J482: [  67 -118 -108  -57  -30   56   35   28   -5  -37   20  -45]
J690: [  37  -80 -108   37  -38   76    6   11   13  -38   41  -53]
J654: [   6  -19 -108 -104  -60   42   10   15  -33  -31    5   11]
J664: [  -3  -52 -108    3  -70   27    4   59   25    0   36   44]
J720: [  16  -19 -108   87    8  -20   -1   39   29  -10   37  -22]
J978: [  -4    3 -108  -19   13  -30  -10   18   -6  -13   16   11]
J702: [   3 -108  -19   13  -30  -10   19   -6  -13   16   16  -35]
then: [-57 -30  56  35  28  -5 -37]  [20]
then: [ 13 -30 -10  18  -6 -13]  [16]
loc: [-60]  J654, 4
which: [   3 -108  -19   13  -30  -10   19   -6  -13   16   16  -35]  J702
then: [   3 -108  -19   13  -30  -10   18   -6  -13   16]  [11]
then: [-70  27   4]  [59]
then: [ 37 -38  76   6  11]  [13]

